In the data rows, 128 means zero.
Here are some points:
147,129,130,124,114,95,114,138
107,100,101,119,121,102,141,130
156,173,167,165,160,238,80,108
133,119,124,119,110,113,134,132
125,137,139,146,190,168,165,142
100,141,132,120,129,127,146,136
88,105,94,108,96,102,139,118
39,185,182,206,243,255,53,53
129,118,107,112,106,102,133,136
168,152,147,146,137,125,128,146
137,141,140,127,116,127,102,132
150,133,136,125,113,89,118,136
115,115,108,110,100,95,125,135
129,127,143,134,156,157,149,124
149,129,117,121,108,87,118,128
77,177,230,223,255,255,128,125
132,117,112,113,111,110,129,129
129,121,117,104,103,93,130,136
161,159,164,151,177,178,141,124
134,125,130,140,170,174,155,140
126,121,110,96,88,70,130,118
95,120,127,117,107,86,138,119
147,147,136,132,128,121,146,138
160,142,139,134,156,138,120,123
91,136,123,112,113,138,74,108
152,143,159,171,167,166,148,131
151,134,126,118,107,106,126,136
83,119,121,149,227,213,162,136
151,149,135,125,117,104,132,141
135,126,129,130,118,97,131,137
167,169,160,146,161,141,128,124
117,107,109,110,97,93,128,125
119,107,125,113,111,105,150,133
159,163,154,163,170,145,124,109
122,104,90,115,103,95,134,133
151,131,120,116,108,114,122,134
132,117,150,139,181,186,135,121
105,99,95,99,96,99,133,124
137,133,127,121,109,93,120,139
155,152,159,146,166,180,110,123
113,102,94,90,89,99,140,116
137,161,154,151,142,126,117,138
150,157,151,147,134,117,111,135
103,98,95,111,103,96,135,127
135,117,103,94,101,95,131,130
132,127,146,138,130,105,111,145
119,126,124,132,129,139,145,131
91,139,131,138,126,105,109,133
108,103,92,81,90,90,130,119
127,110,146,139,131,117,135,133
117,111,99,116,108,86,125,132
Then 16 other points, each followed by its number:
124,110,104,124,120,99,134,139 0
75,104,102,109,99,94,135,120 1
141,139,127,130,129,118,112,126 2
157,171,170,168,161,161,136,144 3
181,180,171,159,146,205,115,108 4
121,113,101,122,112,96,124,137 5
131,147,137,143,171,156,156,141 6
98,118,122,115,110,116,130,132 7
122,118,143,130,123,104,147,136 8
111,111,100,117,107,89,139,132 9
157,140,175,161,155,255,75,106 10
117,97,97,90,88,104,133,120 11
104,97,98,113,102,122,140,128 12
134,128,126,128,152,139,148,128 13
139,136,141,131,125,130,148,127 14
150,147,137,129,121,118,103,132 15
Which of these numbered points is nearest to each point below, ignoring the direction in which the first points spread most? Its number follows each.
196,191,195,192,199,255,129,120 > 4
154,154,143,131,122,98,130,147 > 3
130,120,113,120,113,102,121,136 > 5
134,148,130,124,118,124,144,136 > 14
110,113,98,126,115,120,128,135 > 5
141,131,122,128,116,100,127,134 > 2
178,167,151,154,155,145,133,120 > 3
134,133,157,153,150,203,79,119 > 10
81,78,130,154,163,233,149,138 > 12
136,117,116,107,102,79,124,126 > 2
128,119,107,93,103,108,143,130 > 13
139,124,117,106,104,87,117,127 > 2
89,130,126,116,107,93,120,121 > 7
147,129,143,130,134,122,143,136 > 14
152,155,148,155,191,194,172,145 > 6
136,121,113,110,106,83,117,128 > 2
131,120,107,126,120,107,136,137 > 0
160,143,134,130,123,108,104,137 > 15
128,113,101,88,97,121,140,124 > 11
108,94,109,122,108,116,147,129 > 12
108,113,102,111,110,90,141,126 > 9
107,99,107,121,112,127,134,139 > 12
134,116,114,124,116,99,136,138 > 0
78,109,94,110,99,89,129,127 > 1
122,112,159,146,138,120,153,142 > 8
159,139,141,127,115,99,118,140 > 15
93,167,158,156,146,206,68,103 > 7
82,105,114,112,102,115,141,115 > 1
144,155,159,154,141,157,89,115 > 15
88,104,95,112,102,100,130,125 > 1
145,136,137,135,124,133,134,138 > 14
107,134,137,126,150,135,113,121 > 7
132,121,155,150,188,221,113,88 > 11
80,101,131,121,109,102,138,127 > 1
117,110,97,88,95,105,138,124 > 11
141,143,135,134,144,126,158,133 > 6
70,134,124,115,108,126,94,119 > 1
